In the rows, zero is written as 128.
Each named turn below is shown by a few rows before and after it. Which turns, in which order, take the first row of each later pair to the second? The first pair is answered.
W:
[ 84 125 101 119  86 112 121 152 122  97 126 107 116 155 140 140 127 112
 109 123 166 131 136 158 105 138  89 115 154 122 129 148 133 113 129 169
 169 119 118 147 111 112 127 122 134 136 119 124 158 134 152 122 144 141
 132 166]  ->  [ 96 144 105 100  86 110 136 157 137 117 108 127 135 157 127 126 136  96
 110 126 151 114 138 150 106 147  78 120 142 120 131 137 136 117 122 164
 154  93 106 148 118 121 140 122 130 130 126 104 147 135 136 118 164 132
 141 169]
[137 138 144 158 127 123 112 118 119 124 137 106 128 127 114 131 128 150
 131 139 135 147 119 130 102 170 153 125 150 139 149 138 101  90 145 117
  68 146 139 112 126 126 138 136 131  95 143 177 115 144 167 136  89 161
 158 137]  ->  [154 162 149 146 133 118 125 125 133 141 114 122 147 129 100 115 140 138
 132 146 119 131 123 116 107 182 134 134 136 141 147 131  97 100 134 110
  54 117 123 110 129 141 153 132 123  87 154 156 108 141 149 133 112 148
 164 139]
[124 115 143 131 124 137 128 123 122 131 137 132 155 116 137 112 140 127
 134 121 115 140 122 108 141 125 141 129 128 118 128 152 134 140 121 129
 137 122 119 108 106 142 120 116 105 109 111 138 153  99 151 122 142  99
 130 123]  ->  [121 104 137 123 110 141 131 122 117 131 154 127 154 128 138 125 131 120
 136 114 111 138 121 118 132 121 153 117 136 111 138 147 140 136 127 134
 126 135 118 117 109 135 128 121 107 119 104 147 142 104 159 127 127 116
 134 127]
G:
[140 189 140 104 131 153 149 108 136 154 111 144 173 153 139 125 117 129
 163 153  69  82 124  89 105 159 101 134 127 183 161 117 126 108 103 116
  76  86  68 115 124 140 152 124 143  92 144 122 125  96 124 116 147 131
 146 103]  ->  [140 190 139  92 130 152 148 116 142 152 107 149 176 153 132 120 119 114
 159 152  70  81 127  94 111 159  97 133 122 172 155 123 129 104  97 118
  74  76  69 127 124 139 150 120 139  94 135 113 119  98 113 115 152 126
 142 111]
[138  98  93  72 128 131 140 127 132 138 135 158 167 134 124 147 129 102
 144 108 128 126 137 140 147 120 132 124 136 119 134 122 137 121 110 149
 139 122  94 148 127 147 139 113 120 152 113 119 134 106 119 118 148 112
 132 137]  ->  [142 101  93  85 126 142 136 113 111 132 146 143 156 135 142 159 113 133
 149 115 126 125 137 138 121 114 151 119 149 143 148 121 135 121 118 143
 145 151  94 122 133 142 143 134 139 154 131 154 140 103 131 122 135 119
 140 122]
[127 154 127 162 138 104 126 131 145 118 110 156 155 120 120 156 125 110
 113 133 125 141  90 146  84 122 125 149 101 150 153 112 145 126 144 135
 102 114 119 129 135 127 146 128 148 128 134 136 105 122 151 137 102 144
 148 134]  ->  [128 153 127 159 138 103 125 137 150 117 106 159 155 119 116 154 129 102
 113 130 129 142  89 148  91 129 121 153  99 143 150 115 144 128 141 136
 103 106 119 134 134 130 142 122 143 123 130 128 108 124 150 138 101 142
 145 135]
F:
[120 117 127 121 107 113 108 124 139 124 158 125 136 148 119 137 148 106
 128 115 123 136 123 154 136 130 138 104 147 101 139 132 118 117 135 147
  95 121 120 143 132 130 136  93 113 140 109 138 120 142 153 140 101 172
 137 161]  ->  [112 121 129 118 108 128 112 140 134 113 151 110 108 129 123 127 135  96
 108 130 142 144 132 175 137 122 132 109 138  76 117 146 137 129 126 126
 119 126 144 169 123 112 114 117 123 132 107 137 123 160 124 140 117 136
 123 153]
[123 139 137 150 136 128 120 131 121 120 118 116 114 115 129 121 134 135
 111 141 131 141 120 115 137 136 119 144 130 124 119 139 128 134 123 116
 142 125 139 125 111 134  96 127 123 120 139 128 139 123 125 133 131 119
 123 119]  ->  [128 143 130 143 134 137 132 127 114 130 117 118 121 123 136 124 121 142
 118 147 121 130 124 111 121 132 126 142 130 135 128 133 134 139 123 113
 144 134 133 115 119 134 112 147 130 128 150 140 136 119 123 129 132 111
 127 113]
[152 137 115  97 108 144 134 124 135 139 136 130 135 154 127 123 121 120
 127 126 117 105 135 143 111 130 121 120 129 118 136 101 138 127 126 132
 100 126 121 130 129 127 156 139 131 133 124 128 107 127 115 125 136 131
 139 120]  ->  [147 130 124 109 112 131 121 120 147 132 136 137 142 152 117 121 142 111
 132 112 120 118 126 137 129 140 115 120 127 112 131 101 127 112 127 138
  91 113 126 132 124 134 146 107 114 129 113 116 112 127 133 127 122 154
 138 134]
[127  94 120 139 153 109 131 129 146 138 134 121 145 137 109 110 167  90
 154 102 136 146 131 122 147 143 125 115 110 104 101 104 135 110 111 144
 148 126 136 151  97 133 125  84  93 140 102 123 112 131 147 148 133 144
 129 155]  ->  [127 106 114 129 147 134 144 141 134 135 131 106 119 126 119 100 138  91
 133 126 145 138 150 144 131 133 128 118 106  91  89 110 161 136 100 123
 175 141 149 173  93 118 119 134 113 139 109 134 110 143 108 143 155  94
 121 133]
X:
[142 136 129 110 112 116 143 147 164 146 142 139 143 140 111 117 142  88
 124 132 102 113 126 158 113 115 116 118 129 110 157 136 152 119 119 122
  95 109 132 141 150 128 156 124 115 118 123 120 104 163 103 136 135 149
 144 141]  ->  [141 151 141 138 122 111 134 147 173 147 129 134 135 124 107 102 151 102
 114 145 106 122 123 147 113 127 106 131 127 112 148 142 145 118 115 104
  98 101 142 131 147 131 144 130 114  96 135 124 110 165  98 141 140 144
 146 135]
[116 105 120 136 138 109 113 138 124 137 137 116  93 124 141 136 106 137
 122 132 151 135 127 135 122 144 144 121 116 136 109 126 119 120 125 139
 163 169 148 140 117 100 119 135 151 123 122 115 150 151 122 133 116 121
 124 130]  ->  [116 107 122 140 141 105 112 134 124 138 134 117  93 122 143 134 105 138
 123 134 152 138 126 133 123 144 139 126 117 139 109 125 117 118 126 139
 170 170 147 136 120 100 116 136 152 116 124 114 153 151 124 131 119 120
 124 131]
[133 144 113 130 123 156 123 123 155 138 139 105 113 123 102 121  95 116
  94 172  97 145 126 124 103 110 138 127 135 147  99 139 139 135 128 107
 119 107 132 129 120 142 119 149 125 126 126 131 119 166 111 117 109 126
 142  95]  ->  [137 150 117 139 135 153 122 122 148 135 126 106 118 119 106 122  99 128
 100 174  95 144 125 105 114 111 135 138 132 163 102 138 133 140 122 110
 130 105 127 118 117 149 116 147 123 125 136 126 126 154 112 113 113 120
 143  89]
[104 111 120 128 131 130 145 124 138 123 136 148 124 108 151 127 125  94
 125 111 121 133 148 154 144 125 126 152 145 109 144 127 128 139 131 128
 141 146 128 137 148 152 140  99 125 132 115 113 131 119 139 112 144 132
 130 137]  ->  [101 115 122 135 130 132 147 128 142 126 137 143 116 105 144 122 124  93
 118 117 124 135 145 163 138 128 121 152 146 103 139 134 131 135 132 120
 137 144 136 141 148 149 138 102 126 125 114 117 129 125 133 115 145 133
 132 138]
Pairs:
Between the rows of a pair lie two turns.
[158 131 152 132 144 156 114 136 111 135 100 123 119 119 141  84 120 164
 135 150 118 158 125  90 125 103 120 153 121 175 112 148 150 142 125  93
 119 114 151  74 115 134 110 147 149 105 171 142 118 130 135 122 148  83
 140 123]  ->  [162  91 114  71 121 158 133 136  95 131 131 133 148 160 152 121  93 136
 160 119 111 142 133 105 133  79 148 123 131 174 137 131 160 146 129 142
 119 144 122  97 127 131 151 137 150 161 143 133 103 121 144 113 138  94
 131 133]
X, X
[152 144 155 129 136 135 130 126 152 146  89 129 148 137 128 122 118  96
 124 139 106 163 109 133 140 148 123  99 118 118 140 123 147 113 125  97
 110 112 114 174  91 135 150 165 100  99 121 138 140 126 115 111 139 148
 121 109]  ->  [135 125 156 159 139 133 110 122 132 126  99 109 128 124 149 136 110 126
 128 139 129 185 104 128 152 139 135 101 129 135 134 132 144 110 131 101
 138 139 128 161  85 128 125 162 108  99 122 158 163 116 136 112 121 148
 109  96]
X, W
[122 106 134 139 134 111 109 126 132 106 148 131 147 143 122 146 160 128
 160  95 131 154 121 106 156 139 130 120 133 139 138 125 104 114 141 168
 128 129 116 121 127 146 128  72 111 135 101 111 136 106 182 136 102 180
 128 149]  ->  [111 118 146 132 137 129 116 160 138 101 132 122 111 109 110 117 154  98
 121 118 152 159 142 140 169 136 103 137 116  89  98 143 126 134 121 132
 159 110 146 177 111 127  91 100 115 112  91  88 136 134 120 135 134 117
 108 141]
W, F
[123  87 101 139 104  90 146 128 151 120 164 161 130 126  90 141 152 120
 119 122 156 166 137 180 150 135 126 131 138  96 144 125 119 128  93 140
 135 120 134 163 122 124 116  96 135 129 116 137 160 115 151 128 111 172
 112 151]  ->  [120 100 108 154 121  88 143 133 155 115 140 167 126 112  91 124 159 128
 118 135 161 169 135 158 165 142 115 150 125 102 132 126 113 135  84 132
 151 102 143 155 115 136 101  92 134 111 128 123 174 104 139 125 124 153
 105 141]
W, W
[120 147 133 133 133  91 129  95 170 142 132 151 173 152 109 105 177 125
 161 125 134 135 103 115 147 138 107 124 120 105 150 126 118 135 139 140
 106 107  96 143 127 169 165  75 120 115 126 115 116  89 147 136 114 161
 144 162]  ->  [101 145 138 131 130 107 126 120 168 125 137 129 131 127 108  95 165  96
 123 139 166 151 116 159 151 128  94 130 115  56 113 149 145 151 125 116
 139 106 130 195 117 143 122 102 126 102 107 107 120 119 110 140 129 117
 123 158]
X, F
[134 125 133 142 143 131 125 128 106 109 128 111 115 114 151 127 121 153
 130 133 143 127 141 114 142 122 135 145 130 152 117 142 126 147 126 132
 170 148 133 117 125 129 112 130 139 135 133 132 146 103 123 117 126  99
 115 117]  ->  [138 110 123 115 116 121 126 122 123 121 160 121 141 145 133 146 136 114
 142 100 127 127 127 136 131 121 145 114 140 124 138 130 124 121 144 157
 120 144 121 136 134 127 140 105 124 157 108 132 119 115 145 127  98 152
 130 151]
W, F
[130 106 106  85 152 121 134 139 123 118 137 156 161 144 121 146 130  97
 138 104 146 129 143 126 178 116 121 123 137 130 115 121 130 143 125 175
 152 130 112 158 126 141 143  99 121 156  96  80 130 121 110 119 146 111
  97 140]  ->  [130  96 103 100 141 124 123 120 110 118 163 142 160 158 130 166 122 118
 150  95 138 133 131 129 153 110 147 107 156 144 134 116 126 133 143 183
 135 159 108 132 138 134 161 102 128 165 101 115 125 118 144 128 120 150
 110 144]
G, F
[ 92 123 115 108 139 124 105 126 115 116  88 152 102 127 113 119 129 145
 137  96 154 149 109 123 187 151 111 112 142 103 117 119 120 109 145  95
 133  97 105 139 121 146 105  78 113 146  81  91 134  89 129 147 136 116
  90 138]  ->  [121 142  92  82 130 155 139 114  93 136  88 147 114 147 133 130  79 168
 143 120 122 111 128 119 140 139 133 106 147 134 143 103 139 132 142  87
 133 129  79 113 141 143 150 142 144 167 115 118 125  81 109 131 154  83
 107 111]
F, F
[140 131  97  68 117  83 138 123 145 123 129 154 188 155 119 132 183  61
 162  74 115 150 125 104 168 145 113 120 110  89  89 102 109  94 110 181
 129  90  98 158 122 131 151  54  90 167  90  92 118 124 128 132 105 177
 130 205]  ->  [128 155 108  71 103 129 155 148 135 120 128 113 125 118 118 114 144  43
 103 123 134 149 153 173 130 138 103 123 109  35  51 128 153 124 100 118
 158  98 142 211 111  85 118 141 121 144  96 113 108 177  58 138 140 104
 120 179]
X, F
